One turning vector, and how many ticks it has turned:
The counts run from 0 to 639.
111 112 88 73 122 79 101 110 124 131 94 124 115 80 130 120 86 102 71 85 119 95 96 107 91 94 89 82 79 109 87 75 102 92 80 94 98 121 116 105 104 133 110 84 102 85 93 102 81 62 111 103 103 100 110 105 113 104 109 89 105 121 91 101 104 115 122 106 109 95 99 110 83 107 78 93 | 271
114 105 93 60 111 81 108 112 119 144 93 122 126 75 122 114 104 116 87 89 116 125 87 94 88 104 93 84 79 122 89 69 100 106 81 84 104 89 118 104 99 101 112 88 103 90 96 108 101 74 94 114 97 95 99 117 87 115 113 103 110 119 91 104 101 117 128 106 111 85 93 105 73 99 96 101 | 431
114 106 86 65 101 75 109 114 116 138 88 131 128 92 116 113 83 109 84 96 123 123 73 99 100 95 87 97 81 108 93 65 94 98 79 101 94 112 124 111 90 106 112 91 97 91 91 105 99 75 111 98 105 102 108 113 92 106 112 97 102 117 89 101 93 126 131 98 110 96 106 107 70 101 87 98 | 222
109 114 91 74 108 84 105 126 116 124 92 127 129 78 117 119 96 114 66 94 122 93 97 107 95 105 87 91 85 103 95 66 98 100 82 99 91 123 111 103 92 115 121 99 97 78 90 108 78 76 102 110 104 91 114 95 117 118 108 113 98 113 86 101 116 127 120 109 105 90 101 95 80 107 81 97 | 310
111 113 86 71 103 80 111 119 120 132 104 131 118 92 118 118 84 113 81 91 127 124 75 97 90 94 89 93 82 109 87 68 95 105 84 98 92 119 113 105 94 110 114 88 102 86 84 107 92 78 104 98 95 95 107 110 93 100 103 100 104 116 93 100 98 129 141 102 115 89 114 113 67 101 83 96 | 212
106 101 97 69 114 80 108 121 120 140 88 123 132 84 127 108 90 110 75 99 118 111 95 95 87 101 97 82 87 112 96 67 88 91 71 85 105 105 112 98 97 102 116 97 91 80 92 99 96 63 92 106 99 100 104 116 106 107 109 112 101 119 80 105 106 124 114 106 105 84 108 109 80 99 91 102 | 478
112 106 84 67 107 78 104 119 124 144 89 118 106 91 107 118 80 112 67 93 120 104 86 108 95 104 96 83 80 95 98 61 95 103 85 96 83 118 120 106 89 126 104 89 114 103 89 106 81 80 106 99 98 94 101 103 110 114 111 104 108 113 97 104 103 110 122 100 104 89 106 102 70 100 75 85 | 618
114 106 88 66 112 77 99 124 122 135 81 128 129 87 124 113 84 108 74 98 111 92 91 114 101 103 91 93 84 105 97 66 96 90 74 99 90 119 119 113 96 117 117 91 98 88 100 97 87 64 106 102 108 103 109 110 111 110 116 101 103 119 84 101 104 123 116 103 106 99 100 99 81 102 80 101 | 265
101 104 82 72 103 80 110 119 116 137 79 123 119 81 107 116 97 116 65 95 129 99 96 104 95 107 89 88 87 99 100 49 94 101 71 95 93 111 121 105 91 104 106 94 102 89 86 103 87 70 105 110 105 97 100 97 109 121 113 113 101 113 92 104 98 125 106 110 103 91 108 104 74 106 98 87 | 580
109 110 85 60 114 84 104 105 116 133 89 116 119 64 118 121 105 107 71 82 125 103 94 108 97 107 80 95 72 111 90 65 106 109 86 91 97 107 125 104 101 119 108 87 110 89 96 109 86 72 115 119 104 97 102 99 106 121 111 94 107 114 96 107 100 109 119 100 111 99 89 98 82 110 92 89 | 328
99 114 88 73 116 79 104 125 120 122 96 129 111 82 115 120 95 114 69 98 125 94 101 107 87 102 90 85 91 101 98 60 96 104 77 86 90 120 117 106 104 107 111 85 104 79 88 106 81 60 101 104 97 95 108 95 112 111 104 114 108 108 93 108 112 129 110 117 115 89 102 106 78 108 96 94 | 556
114 99 99 58 106 85 106 122 121 152 91 110 123 87 111 114 85 112 72 97 116 113 80 104 92 112 101 85 78 102 94 65 92 105 91 90 89 101 123 103 94 112 114 92 105 102 98 109 89 86 94 102 94 89 101 114 104 121 111 105 111 112 91 111 110 102 125 94 105 88 95 91 71 98 82 92 | 403
90 112 95 60 116 86 112 120 116 142 99 114 122 74 112 112 96 107 74 102 127 108 94 101 92 104 90 82 76 99 92 67 85 100 91 76 95 120 118 86 96 114 108 95 103 91 94 108 78 75 100 106 94 93 112 106 115 109 109 113 97 106 90 114 107 121 115 95 108 80 109 104 77 110 87 90 | 98
107 111 93 59 112 82 107 115 125 139 102 126 113 74 117 118 106 120 86 92 113 116 91 91 85 104 97 78 79 123 93 74 102 106 91 78 101 96 111 106 99 108 112 82 111 93 94 110 90 79 87 114 94 83 104 113 97 113 104 108 108 115 95 102 111 119 133 108 109 75 100 105 72 102 88 105 | 420
98 115 100 55 117 87 109 108 114 133 103 114 128 63 124 117 104 101 82 89 131 116 89 97 94 100 79 93 72 109 86 72 96 113 96 79 102 112 126 92 103 104 111 91 103 82 98 114 88 70 112 110 97 97 104 104 105 110 106 101 103 110 93 113 102 119 120 94 116 91 98 98 81 112 94 94 | 78
109 105 93 54 109 87 104 121 119 150 85 110 123 76 107 118 95 114 73 98 115 107 90 108 102 114 92 89 73 100 95 63 97 105 89 91 84 109 123 101 91 116 109 93 108 104 99 107 78 86 98 110 103 89 104 106 112 124 115 107 105 109 92 108 109 109 120 94 103 87 94 88 74 104 82 88 | 368
115 101 82 71 104 78 103 119 119 137 81 125 108 86 110 122 94 118 69 87 120 101 92 108 95 107 94 87 86 104 98 54 100 109 72 98 87 101 125 116 95 111 106 86 107 95 87 107 95 68 101 108 102 94 95 100 104 123 112 106 116 118 94 103 102 112 113 112 108 93 94 99 69 98 96 86 | 612
106 101 86 64 112 79 103 116 118 136 83 121 105 77 111 121 94 111 68 88 125 96 94 114 93 105 88 88 86 99 96 56 100 107 78 91 90 109 131 108 107 111 102 83 110 90 93 107 88 60 111 102 101 101 99 98 108 117 109 104 112 114 99 112 99 113 105 109 111 98 93 104 74 106 97 84 | 577
99 118 84 69 100 82 112 118 118 129 95 126 111 85 104 122 95 114 74 92 137 114 83 98 96 100 82 97 79 99 95 60 96 113 87 100 89 122 117 104 88 111 106 90 106 90 83 115 80 83 107 104 99 90 105 96 101 110 105 109 103 107 95 102 99 128 128 104 113 84 111 106 68 107 86 86 | 595
118 107 97 64 112 84 105 106 119 135 96 119 137 72 131 115 100 105 86 78 118 118 85 97 91 101 86 92 71 123 86 74 105 102 85 92 108 98 119 102 102 113 115 92 99 82 97 107 95 72 105 116 100 96 103 113 92 111 108 94 108 121 91 104 100 113 133 97 109 97 91 102 82 103 87 102 | 12
107 112 80 75 98 78 109 123 121 132 91 130 117 90 106 119 97 123 73 91 122 108 88 97 93 106 94 88 84 108 99 60 97 105 74 100 89 114 107 109 83 114 113 91 106 91 82 106 84 84 94 113 102 84 103 99 103 116 108 113 101 112 91 94 106 129 128 115 103 83 109 103 70 99 83 92 | 626
116 111 85 69 105 82 104 117 126 125 99 132 103 86 114 127 96 120 77 84 119 109 86 105 87 101 91 91 83 114 93 65 109 115 84 99 88 108 121 117 101 117 111 80 117 93 86 114 89 75 98 106 96 88 103 100 96 116 104 99 120 115 101 99 108 115 132 113 112 90 95 102 68 99 84 93 | 633
101 104 90 66 112 82 103 123 115 135 81 123 117 80 117 114 87 110 69 101 121 91 98 111 93 105 89 87 86 95 98 56 92 95 74 89 90 117 126 104 102 106 111 90 102 86 93 103 85 57 104 102 104 103 106 101 116 113 113 113 107 112 88 110 106 124 100 109 110 93 101 103 78 107 99 92 | 546
111 102 90 69 102 78 106 128 124 144 88 127 117 101 114 114 75 114 74 101 116 111 84 104 92 101 102 86 87 102 101 60 87 96 72 96 87 113 119 109 95 109 111 92 99 95 89 100 92 73 93 95 98 98 105 114 102 107 112 109 109 115 87 104 104 121 121 108 107 87 111 107 69 98 83 95 | 198
106 122 82 67 112 81 105 117 122 126 95 130 126 79 121 114 95 111 80 97 119 99 93 104 98 97 84 94 79 111 94 74 96 91 83 95 95 127 108 102 91 123 117 90 103 85 96 103 77 79 105 110 106 94 117 106 113 103 113 103 93 113 86 99 107 133 127 105 109 90 105 106 83 112 78 102 | 277
110 104 80 63 110 74 109 117 121 143 83 131 123 91 120 109 86 112 83 97 110 109 90 104 100 101 95 87 82 111 100 66 94 85 71 95 94 114 112 109 91 116 110 90 102 95 95 95 91 68 103 103 110 100 108 119 104 107 115 101 97 120 85 98 95 128 120 104 105 91 107 115 76 104 84 100 | 231
101 102 92 60 122 78 104 118 118 139 88 123 121 78 126 112 90 104 76 98 113 95 99 108 90 105 92 83 86 107 97 67 94 91 75 78 97 110 121 105 109 108 111 87 100 85 100 100 88 52 102 104 101 102 109 112 114 108 113 108 106 116 88 113 106 123 105 108 111 93 99 109 82 106 96 100 | 511
112 110 80 57 104 76 109 114 117 136 88 132 123 91 116 114 91 112 91 96 116 121 77 100 102 97 85 97 81 111 95 66 96 94 77 100 93 112 120 112 91 108 111 84 104 96 97 100 95 73 105 100 108 99 109 117 94 103 117 97 100 116 90 103 93 129 127 99 112 94 105 110 71 104 87 101 | 221
100 103 92 56 115 85 110 114 119 147 92 109 110 76 110 115 89 104 73 95 126 113 87 103 92 107 89 84 75 95 93 62 92 111 90 78 95 108 132 94 102 110 99 88 108 98 94 110 86 69 107 103 95 94 100 106 106 114 110 101 111 107 97 118 99 109 111 93 112 90 102 105 74 110 97 85 | 123
101 113 96 71 117 81 109 118 117 125 101 128 129 79 129 114 96 110 78 93 126 112 94 92 84 99 90 85 86 115 91 73 93 100 78 85 104 109 111 96 106 99 116 90 94 72 93 105 93 62 97 107 94 96 107 111 101 105 103 112 102 117 85 103 108 134 122 111 114 84 107 112 78 102 96 104 | 488
118 105 88 68 116 78 98 112 118 131 89 127 121 83 128 122 82 105 78 85 118 102 89 113 93 97 87 92 82 111 89 72 103 101 78 99 97 111 127 115 107 120 113 84 102 87 96 103 95 57 113 101 104 105 106 108 106 108 112 90 114 121 92 104 100 113 120 103 112 106 93 104 81 102 86 98 | 260
